128 stands for zero in the data rows.
Some points:
tensor([132, 108, 125, 135, 147, 122, 150, 133, 150, 162, 89, 205, 155, 132, 165, 148, 139, 166, 82, 147, 106, 145, 79, 134, 116, 119, 87, 93, 140, 136, 134, 165, 99, 142, 111, 108, 131, 119, 111, 110, 102, 160])
tensor([127, 124, 125, 137, 97, 148, 135, 118, 124, 161, 111, 122, 163, 126, 118, 137, 113, 91, 137, 84, 156, 146, 145, 158, 138, 159, 153, 98, 101, 105, 115, 114, 106, 100, 125, 104, 137, 123, 123, 134, 109, 112])
tensor([98, 122, 123, 106, 113, 166, 127, 141, 151, 146, 125, 107, 122, 137, 214, 150, 106, 112, 170, 117, 132, 149, 156, 179, 139, 142, 135, 129, 108, 112, 109, 125, 114, 107, 86, 110, 126, 111, 106, 140, 133, 165])
tensor([145, 102, 121, 86, 125, 128, 131, 146, 140, 136, 99, 128, 128, 136, 124, 107, 111, 102, 78, 72, 143, 125, 147, 145, 109, 151, 127, 138, 108, 146, 79, 88, 148, 127, 160, 118, 135, 113, 110, 129, 136, 137])
tensor([130, 156, 125, 149, 161, 152, 139, 114, 123, 115, 120, 92, 108, 121, 78, 142, 160, 133, 97, 172, 87, 140, 131, 130, 115, 122, 124, 131, 152, 109, 116, 113, 108, 154, 107, 136, 152, 126, 120, 133, 126, 163])
tensor([111, 129, 127, 131, 134, 75, 132, 140, 125, 131, 131, 83, 138, 116, 139, 103, 126, 119, 130, 104, 113, 107, 136, 112, 150, 104, 138, 128, 140, 129, 124, 97, 119, 133, 97, 118, 109, 100, 141, 144, 144, 84])
tensor([117, 77, 130, 99, 117, 164, 131, 126, 143, 170, 113, 109, 121, 147, 178, 149, 131, 128, 159, 108, 154, 119, 153, 165, 126, 173, 140, 118, 131, 92, 104, 125, 93, 92, 94, 121, 153, 130, 139, 131, 125, 131])
tensor([125, 131, 114, 145, 123, 130, 100, 113, 120, 108, 143, 141, 138, 111, 101, 103, 93, 141, 87, 149, 87, 96, 107, 105, 149, 109, 139, 151, 140, 117, 108, 132, 80, 109, 102, 133, 135, 113, 131, 90, 128, 161])
tensor([115, 129, 133, 124, 147, 70, 109, 126, 131, 114, 83, 157, 178, 131, 138, 137, 203, 113, 91, 189, 187, 110, 118, 132, 171, 136, 129, 126, 185, 123, 173, 105, 136, 89, 95, 134, 144, 119, 131, 137, 141, 232])
tensor([105, 119, 150, 157, 143, 140, 134, 130, 114, 88, 151, 140, 116, 129, 121, 100, 147, 152, 106, 100, 106, 133, 134, 124, 142, 84, 167, 146, 127, 141, 138, 136, 130, 98, 89, 157, 103, 174, 138, 114, 103, 97])
tensor([97, 137, 115, 101, 99, 111, 135, 156, 95, 161, 125, 101, 140, 165, 92, 139, 122, 115, 137, 149, 119, 128, 84, 132, 74, 178, 89, 118, 112, 123, 117, 96, 140, 113, 122, 124, 108, 139, 133, 128, 121, 137])
tensor([184, 97, 134, 150, 183, 49, 129, 123, 144, 103, 189, 190, 110, 111, 158, 147, 61, 121, 164, 109, 98, 128, 101, 168, 138, 141, 147, 135, 145, 106, 171, 117, 159, 135, 114, 142, 115, 177, 142, 114, 135, 132])
tensor([115, 156, 132, 106, 109, 148, 149, 147, 121, 131, 149, 112, 128, 122, 77, 182, 149, 106, 60, 210, 109, 106, 140, 114, 134, 150, 143, 156, 144, 111, 131, 118, 207, 169, 89, 103, 166, 137, 141, 138, 129, 148])
tensor([144, 161, 128, 115, 142, 128, 125, 141, 111, 113, 109, 132, 119, 141, 105, 122, 96, 112, 99, 138, 142, 144, 97, 108, 91, 150, 87, 99, 122, 146, 115, 157, 113, 106, 100, 114, 149, 110, 99, 98, 112, 108])
tensor([128, 136, 127, 144, 137, 148, 139, 123, 130, 101, 125, 155, 142, 120, 115, 126, 126, 174, 134, 85, 122, 132, 134, 105, 65, 123, 106, 117, 97, 155, 158, 169, 117, 117, 114, 134, 137, 175, 115, 125, 146, 109])
tensor([138, 138, 139, 108, 111, 111, 120, 140, 144, 144, 104, 117, 135, 138, 118, 114, 106, 132, 99, 132, 151, 138, 124, 133, 80, 163, 125, 139, 110, 124, 108, 67, 143, 106, 138, 98, 128, 125, 107, 127, 119, 99])
tensor([145, 134, 109, 141, 99, 127, 134, 133, 148, 88, 100, 148, 128, 134, 105, 155, 126, 162, 148, 125, 113, 148, 125, 118, 87, 129, 110, 128, 125, 148, 96, 169, 146, 106, 143, 154, 139, 81, 134, 132, 92, 105])
tensor([139, 130, 130, 132, 116, 142, 133, 131, 117, 116, 125, 119, 111, 119, 169, 164, 167, 125, 150, 108, 115, 122, 149, 98, 141, 141, 113, 133, 148, 192, 127, 127, 105, 99, 222, 109, 136, 160, 125, 118, 111, 108])
tensor([152, 162, 136, 119, 183, 139, 141, 126, 116, 122, 174, 123, 139, 118, 82, 75, 155, 105, 161, 146, 143, 131, 128, 126, 71, 65, 112, 130, 164, 80, 159, 128, 143, 128, 145, 121, 171, 109, 134, 114, 129, 183])
tensor([126, 123, 129, 131, 135, 113, 127, 98, 136, 111, 140, 134, 107, 113, 98, 100, 122, 118, 94, 140, 117, 120, 113, 110, 166, 116, 104, 124, 131, 127, 78, 121, 126, 100, 84, 121, 110, 122, 148, 136, 139, 116])
tensor([126, 103, 136, 116, 125, 109, 109, 116, 115, 114, 136, 140, 113, 129, 115, 128, 128, 91, 98, 128, 113, 117, 143, 108, 125, 94, 113, 138, 122, 117, 134, 114, 95, 120, 108, 123, 89, 95, 152, 149, 138, 86])
tensor([105, 120, 124, 174, 176, 108, 119, 115, 129, 147, 172, 175, 122, 122, 127, 121, 82, 166, 87, 88, 94, 134, 112, 137, 142, 106, 136, 131, 156, 107, 155, 154, 151, 121, 129, 169, 125, 125, 145, 135, 135, 166])
tensor([127, 129, 109, 152, 124, 157, 112, 132, 118, 94, 145, 143, 144, 134, 162, 110, 142, 146, 137, 106, 113, 134, 135, 122, 58, 98, 126, 109, 115, 172, 154, 157, 151, 116, 138, 128, 124, 216, 115, 133, 121, 106])
tensor([167, 148, 133, 103, 138, 118, 119, 112, 110, 160, 158, 110, 120, 139, 141, 91, 175, 131, 178, 107, 119, 128, 100, 94, 175, 129, 172, 147, 102, 93, 151, 138, 136, 169, 121, 112, 113, 106, 101, 174, 117, 106])
tensor([162, 143, 129, 90, 106, 151, 124, 124, 138, 140, 129, 112, 138, 139, 140, 128, 50, 122, 174, 123, 129, 146, 183, 154, 193, 121, 101, 101, 105, 151, 172, 92, 141, 120, 138, 129, 132, 149, 118, 132, 117, 147])
tensor([130, 156, 131, 152, 140, 152, 155, 109, 116, 107, 133, 99, 102, 108, 141, 161, 179, 127, 98, 153, 111, 100, 105, 141, 107, 104, 134, 120, 92, 130, 124, 113, 131, 163, 110, 136, 143, 93, 149, 114, 123, 108])
tensor([152, 107, 118, 166, 99, 124, 119, 186, 140, 125, 88, 174, 123, 114, 117, 101, 160, 164, 123, 151, 117, 122, 146, 153, 138, 169, 77, 161, 109, 131, 135, 178, 169, 125, 113, 146, 102, 106, 113, 99, 120, 118])
tensor([154, 118, 134, 127, 148, 146, 122, 112, 129, 177, 166, 89, 145, 117, 115, 149, 111, 128, 175, 146, 254, 130, 114, 125, 108, 116, 183, 143, 169, 139, 136, 151, 122, 155, 120, 131, 81, 117, 134, 149, 127, 194])
tensor([114, 114, 123, 127, 147, 127, 122, 134, 115, 95, 116, 128, 145, 122, 158, 174, 143, 133, 155, 111, 121, 118, 186, 106, 152, 148, 102, 141, 124, 146, 83, 133, 154, 125, 247, 126, 109, 120, 126, 105, 115, 118])
tensor([102, 120, 136, 111, 109, 110, 119, 105, 125, 136, 90, 104, 107, 104, 111, 96, 110, 113, 124, 149, 107, 115, 110, 104, 125, 144, 173, 114, 151, 88, 114, 107, 134, 139, 112, 137, 97, 129, 135, 140, 137, 130])
tensor([110, 87, 118, 112, 113, 151, 149, 142, 136, 134, 145, 92, 135, 140, 137, 106, 87, 123, 142, 122, 141, 152, 143, 136, 157, 142, 134, 106, 104, 149, 161, 104, 123, 104, 161, 112, 145, 89, 101, 128, 133, 121])
tensor([127, 150, 130, 114, 125, 151, 151, 95, 123, 104, 146, 100, 140, 121, 154, 151, 186, 114, 92, 141, 116, 123, 102, 142, 122, 114, 127, 143, 138, 119, 142, 110, 105, 170, 131, 164, 126, 131, 125, 134, 137, 57])
tensor([84, 134, 136, 106, 133, 76, 90, 108, 134, 148, 145, 105, 101, 121, 115, 128, 155, 111, 144, 119, 116, 132, 121, 116, 126, 112, 139, 130, 121, 142, 138, 108, 118, 167, 96, 127, 131, 101, 126, 118, 141, 98])
tensor([108, 111, 126, 127, 136, 153, 122, 128, 137, 148, 117, 103, 109, 131, 106, 127, 85, 117, 166, 108, 176, 103, 76, 146, 177, 116, 168, 148, 152, 95, 142, 133, 121, 141, 126, 122, 114, 122, 139, 163, 127, 123])
tensor([147, 134, 112, 118, 89, 129, 119, 143, 136, 125, 134, 93, 112, 131, 165, 148, 164, 119, 125, 94, 134, 160, 124, 94, 137, 97, 91, 111, 114, 128, 159, 141, 142, 118, 186, 121, 131, 211, 131, 94, 142, 109])
tensor([152, 138, 163, 197, 106, 166, 124, 134, 116, 131, 93, 186, 135, 143, 101, 162, 121, 190, 165, 148, 93, 126, 129, 120, 112, 115, 122, 127, 114, 161, 80, 194, 153, 111, 152, 169, 154, 110, 115, 126, 200, 102])
tensor([119, 124, 129, 126, 106, 66, 144, 117, 135, 102, 109, 146, 124, 135, 152, 92, 78, 126, 131, 142, 125, 124, 215, 170, 156, 126, 106, 140, 109, 159, 103, 150, 88, 147, 224, 121, 135, 151, 122, 122, 121, 151])
tensor([105, 160, 124, 131, 121, 156, 128, 148, 129, 158, 139, 149, 124, 144, 113, 93, 151, 114, 166, 142, 184, 132, 123, 100, 154, 158, 187, 120, 137, 114, 121, 114, 96, 223, 115, 134, 131, 129, 188, 155, 132, 135])
These points spread out most along one direction. Take the direction at right angles to it along which they spread out most. Go by this last direction. How far along it is each point below, from 0 to 99? The average is 50, and the first point in the table lies past the average. One standard deviation of the points above along it is 16.
tensor([138, 138, 139, 108, 111, 111, 120, 140, 144, 144, 104, 117, 135, 138, 118, 114, 106, 132, 99, 132, 151, 138, 124, 133, 80, 163, 125, 139, 110, 124, 108, 67, 143, 106, 138, 98, 128, 125, 107, 127, 119, 99]) 41
tensor([167, 148, 133, 103, 138, 118, 119, 112, 110, 160, 158, 110, 120, 139, 141, 91, 175, 131, 178, 107, 119, 128, 100, 94, 175, 129, 172, 147, 102, 93, 151, 138, 136, 169, 121, 112, 113, 106, 101, 174, 117, 106]) 41
tensor([114, 114, 123, 127, 147, 127, 122, 134, 115, 95, 116, 128, 145, 122, 158, 174, 143, 133, 155, 111, 121, 118, 186, 106, 152, 148, 102, 141, 124, 146, 83, 133, 154, 125, 247, 126, 109, 120, 126, 105, 115, 118]) 36
tensor([147, 134, 112, 118, 89, 129, 119, 143, 136, 125, 134, 93, 112, 131, 165, 148, 164, 119, 125, 94, 134, 160, 124, 94, 137, 97, 91, 111, 114, 128, 159, 141, 142, 118, 186, 121, 131, 211, 131, 94, 142, 109]) 42
tensor([108, 111, 126, 127, 136, 153, 122, 128, 137, 148, 117, 103, 109, 131, 106, 127, 85, 117, 166, 108, 176, 103, 76, 146, 177, 116, 168, 148, 152, 95, 142, 133, 121, 141, 126, 122, 114, 122, 139, 163, 127, 123]) 33
tensor([97, 137, 115, 101, 99, 111, 135, 156, 95, 161, 125, 101, 140, 165, 92, 139, 122, 115, 137, 149, 119, 128, 84, 132, 74, 178, 89, 118, 112, 123, 117, 96, 140, 113, 122, 124, 108, 139, 133, 128, 121, 137]) 48
tensor([145, 134, 109, 141, 99, 127, 134, 133, 148, 88, 100, 148, 128, 134, 105, 155, 126, 162, 148, 125, 113, 148, 125, 118, 87, 129, 110, 128, 125, 148, 96, 169, 146, 106, 143, 154, 139, 81, 134, 132, 92, 105]) 62
tensor([111, 129, 127, 131, 134, 75, 132, 140, 125, 131, 131, 83, 138, 116, 139, 103, 126, 119, 130, 104, 113, 107, 136, 112, 150, 104, 138, 128, 140, 129, 124, 97, 119, 133, 97, 118, 109, 100, 141, 144, 144, 84]) 45
tensor([127, 124, 125, 137, 97, 148, 135, 118, 124, 161, 111, 122, 163, 126, 118, 137, 113, 91, 137, 84, 156, 146, 145, 158, 138, 159, 153, 98, 101, 105, 115, 114, 106, 100, 125, 104, 137, 123, 123, 134, 109, 112]) 27
tensor([130, 156, 131, 152, 140, 152, 155, 109, 116, 107, 133, 99, 102, 108, 141, 161, 179, 127, 98, 153, 111, 100, 105, 141, 107, 104, 134, 120, 92, 130, 124, 113, 131, 163, 110, 136, 143, 93, 149, 114, 123, 108]) 68
tensor([152, 138, 163, 197, 106, 166, 124, 134, 116, 131, 93, 186, 135, 143, 101, 162, 121, 190, 165, 148, 93, 126, 129, 120, 112, 115, 122, 127, 114, 161, 80, 194, 153, 111, 152, 169, 154, 110, 115, 126, 200, 102]) 73
tensor([154, 118, 134, 127, 148, 146, 122, 112, 129, 177, 166, 89, 145, 117, 115, 149, 111, 128, 175, 146, 254, 130, 114, 125, 108, 116, 183, 143, 169, 139, 136, 151, 122, 155, 120, 131, 81, 117, 134, 149, 127, 194]) 33
tensor([117, 77, 130, 99, 117, 164, 131, 126, 143, 170, 113, 109, 121, 147, 178, 149, 131, 128, 159, 108, 154, 119, 153, 165, 126, 173, 140, 118, 131, 92, 104, 125, 93, 92, 94, 121, 153, 130, 139, 131, 125, 131]) 24
